One turning vector, and how many ticks it has turned:
The counts run from 0 to 625.
105, 101, 156, 113, 114, 113, 90, 115, 114, 91, 165, 132, 94, 114, 99, 169, 134, 110, 186, 127, 122, 161, 167, 118, 123, 110, 85, 109, 137, 135, 129, 56, 110, 121, 114, 172  163
173, 129, 126, 115, 101, 102, 149, 54, 102, 144, 101, 134, 124, 89, 145, 186, 135, 84, 156, 159, 122, 128, 123, 130, 102, 144, 114, 130, 110, 99, 130, 125, 73, 176, 113, 126  26
151, 115, 148, 193, 112, 88, 132, 142, 159, 122, 153, 91, 96, 121, 134, 149, 83, 157, 142, 141, 124, 99, 109, 119, 144, 101, 119, 122, 76, 91, 125, 77, 87, 154, 105, 161  453
157, 123, 127, 150, 159, 141, 57, 113, 131, 121, 129, 110, 103, 135, 147, 159, 122, 105, 104, 128, 146, 131, 174, 46, 136, 80, 112, 149, 137, 100, 129, 101, 126, 122, 114, 102  532
111, 118, 130, 178, 112, 147, 125, 96, 134, 114, 107, 134, 150, 79, 169, 182, 127, 93, 139, 167, 142, 84, 107, 138, 116, 99, 79, 163, 129, 121, 143, 136, 160, 133, 93, 127  301
133, 101, 145, 135, 123, 126, 178, 104, 112, 129, 85, 152, 118, 113, 112, 143, 175, 120, 102, 170, 144, 154, 100, 178, 104, 156, 93, 163, 170, 121, 81, 137, 170, 95, 103, 130  115
158, 173, 165, 190, 105, 128, 140, 141, 87, 143, 108, 135, 91, 112, 101, 129, 128, 130, 152, 161, 149, 156, 92, 141, 137, 112, 105, 175, 131, 118, 146, 114, 147, 153, 76, 146  389
143, 111, 125, 139, 92, 125, 131, 140, 107, 146, 125, 128, 88, 123, 86, 100, 117, 92, 117, 161, 148, 145, 88, 95, 190, 165, 89, 126, 84, 93, 96, 83, 77, 109, 122, 131  130
119, 123, 137, 90, 110, 113, 166, 97, 178, 72, 164, 128, 152, 91, 168, 155, 144, 140, 100, 144, 124, 108, 136, 125, 99, 135, 107, 132, 72, 113, 111, 87, 112, 136, 84, 126  268
147, 109, 130, 150, 119, 155, 87, 124, 112, 161, 96, 141, 112, 111, 137, 139, 157, 111, 132, 153, 144, 124, 119, 83, 115, 97, 94, 153, 150, 148, 146, 75, 211, 102, 86, 159  224
137, 133, 184, 100, 140, 98, 167, 107, 108, 120, 142, 146, 117, 174, 89, 97, 171, 113, 131, 143, 93, 193, 120, 98, 155, 138, 131, 125, 168, 131, 119, 81, 112, 141, 114, 154  35
136, 133, 180, 178, 143, 126, 96, 130, 151, 85, 149, 112, 156, 135, 160, 169, 108, 150, 125, 126, 88, 154, 117, 112, 119, 68, 135, 141, 148, 68, 96, 114, 126, 173, 120, 144  14
155, 122, 130, 171, 130, 159, 89, 121, 139, 118, 120, 139, 132, 129, 175, 136, 141, 145, 117, 123, 118, 127, 104, 99, 82, 98, 149, 142, 146, 117, 170, 74, 198, 134, 116, 139  228
161, 136, 127, 152, 121, 132, 134, 95, 169, 84, 134, 145, 151, 84, 178, 120, 128, 125, 79, 109, 143, 129, 99, 103, 96, 140, 162, 152, 77, 69, 132, 91, 116, 147, 122, 90  45
177, 135, 123, 168, 147, 123, 122, 132, 107, 154, 102, 157, 101, 132, 117, 91, 137, 109, 130, 129, 151, 135, 107, 80, 139, 124, 149, 186, 118, 125, 186, 55, 161, 142, 130, 134  444
120, 133, 152, 131, 106, 103, 114, 124, 101, 127, 137, 120, 84, 115, 96, 163, 103, 111, 201, 167, 108, 137, 131, 118, 161, 113, 86, 108, 104, 119, 127, 86, 80, 138, 116, 195  162
141, 88, 120, 89, 178, 112, 138, 150, 123, 167, 104, 162, 118, 126, 120, 123, 139, 153, 122, 160, 156, 180, 179, 88, 119, 151, 122, 170, 88, 75, 93, 125, 108, 118, 150, 135  184
101, 108, 126, 177, 215, 80, 161, 116, 151, 133, 132, 137, 114, 186, 144, 152, 139, 119, 137, 142, 89, 143, 145, 110, 119, 114, 105, 151, 173, 137, 169, 120, 131, 150, 132, 171  307
103, 103, 116, 104, 129, 118, 112, 136, 152, 100, 173, 135, 79, 156, 108, 101, 143, 104, 86, 141, 111, 168, 134, 89, 179, 163, 124, 131, 142, 98, 88, 61, 88, 113, 131, 107  127
122, 123, 147, 111, 144, 79, 186, 106, 158, 114, 135, 124, 133, 120, 133, 127, 138, 113, 107, 164, 160, 110, 165, 93, 186, 128, 93, 169, 70, 130, 115, 118, 96, 141, 102, 135  53
180, 166, 139, 140, 127, 119, 91, 111, 95, 139, 139, 116, 69, 142, 112, 142, 121, 101, 105, 151, 122, 154, 146, 69, 149, 111, 110, 145, 153, 109, 119, 115, 98, 152, 84, 89  313
138, 103, 179, 173, 127, 117, 166, 166, 128, 143, 124, 128, 125, 163, 110, 72, 143, 139, 98, 154, 145, 165, 92, 139, 178, 117, 130, 181, 127, 82, 91, 100, 150, 140, 140, 138  202
136, 152, 114, 214, 130, 115, 118, 125, 137, 100, 153, 136, 96, 136, 143, 140, 104, 120, 134, 136, 111, 138, 100, 154, 87, 118, 150, 171, 131, 79, 138, 117, 88, 184, 121, 105  613
128, 107, 158, 101, 121, 123, 151, 77, 152, 69, 127, 146, 137, 109, 121, 155, 158, 121, 143, 116, 103, 133, 112, 125, 123, 156, 147, 105, 150, 119, 118, 30, 148, 130, 130, 172  195
146, 186, 149, 142, 118, 145, 124, 131, 134, 98, 128, 162, 125, 108, 164, 155, 132, 155, 119, 164, 109, 141, 93, 163, 93, 110, 149, 196, 155, 108, 108, 118, 170, 182, 89, 106  173
101, 126, 112, 155, 146, 117, 145, 106, 170, 84, 149, 144, 130, 150, 171, 133, 162, 114, 97, 148, 106, 104, 129, 143, 95, 113, 122, 182, 165, 151, 170, 88, 164, 148, 102, 116  523
98, 77, 140, 147, 135, 125, 75, 138, 171, 81, 177, 106, 121, 129, 154, 159, 117, 158, 116, 110, 138, 131, 178, 128, 101, 86, 105, 128, 108, 101, 106, 83, 130, 100, 114, 152  455
92, 91, 98, 151, 115, 150, 91, 107, 146, 97, 128, 140, 103, 115, 153, 195, 109, 101, 160, 161, 88, 113, 112, 108, 134, 131, 84, 111, 149, 122, 121, 86, 117, 118, 157, 154  378
134, 123, 147, 190, 118, 127, 125, 143, 143, 126, 134, 97, 103, 155, 133, 136, 94, 141, 103, 142, 95, 126, 81, 76, 189, 107, 84, 99, 116, 103, 111, 96, 117, 120, 104, 171  70
86, 126, 130, 116, 134, 134, 108, 128, 141, 64, 178, 171, 142, 116, 164, 141, 153, 125, 152, 152, 71, 181, 126, 117, 75, 132, 102, 116, 108, 104, 139, 101, 106, 127, 132, 143  323
114, 118, 122, 114, 136, 90, 128, 133, 142, 131, 144, 131, 123, 147, 138, 126, 127, 95, 152, 165, 124, 99, 165, 76, 192, 106, 121, 173, 92, 130, 150, 78, 94, 176, 146, 145  217
128, 118, 130, 156, 172, 105, 139, 154, 124, 157, 136, 130, 80, 189, 121, 123, 142, 137, 95, 172, 98, 170, 162, 93, 122, 122, 91, 145, 174, 125, 127, 126, 133, 116, 92, 147  311
127, 111, 118, 171, 85, 129, 98, 132, 159, 102, 175, 114, 90, 141, 154, 130, 120, 131, 104, 136, 79, 118, 85, 149, 116, 128, 136, 122, 145, 124, 124, 54, 126, 148, 95, 135  450
128, 135, 154, 114, 62, 165, 134, 96, 99, 95, 123, 153, 134, 85, 116, 125, 161, 71, 138, 166, 134, 149, 75, 132, 152, 140, 111, 151, 133, 119, 97, 98, 139, 124, 108, 114  573
127, 110, 103, 178, 132, 145, 95, 149, 143, 135, 110, 139, 103, 159, 146, 120, 121, 102, 74, 162, 151, 126, 135, 110, 160, 101, 120, 207, 144, 90, 93, 125, 125, 136, 141, 70  369
142, 149, 125, 185, 128, 122, 160, 126, 147, 148, 118, 136, 103, 169, 146, 112, 121, 115, 114, 162, 64, 118, 59, 95, 180, 145, 124, 121, 147, 122, 157, 93, 129, 164, 125, 163  66
157, 144, 109, 131, 105, 120, 120, 97, 110, 127, 151, 145, 60, 111, 121, 133, 135, 119, 117, 148, 88, 171, 94, 128, 82, 174, 122, 103, 136, 97, 128, 88, 82, 120, 89, 125  99
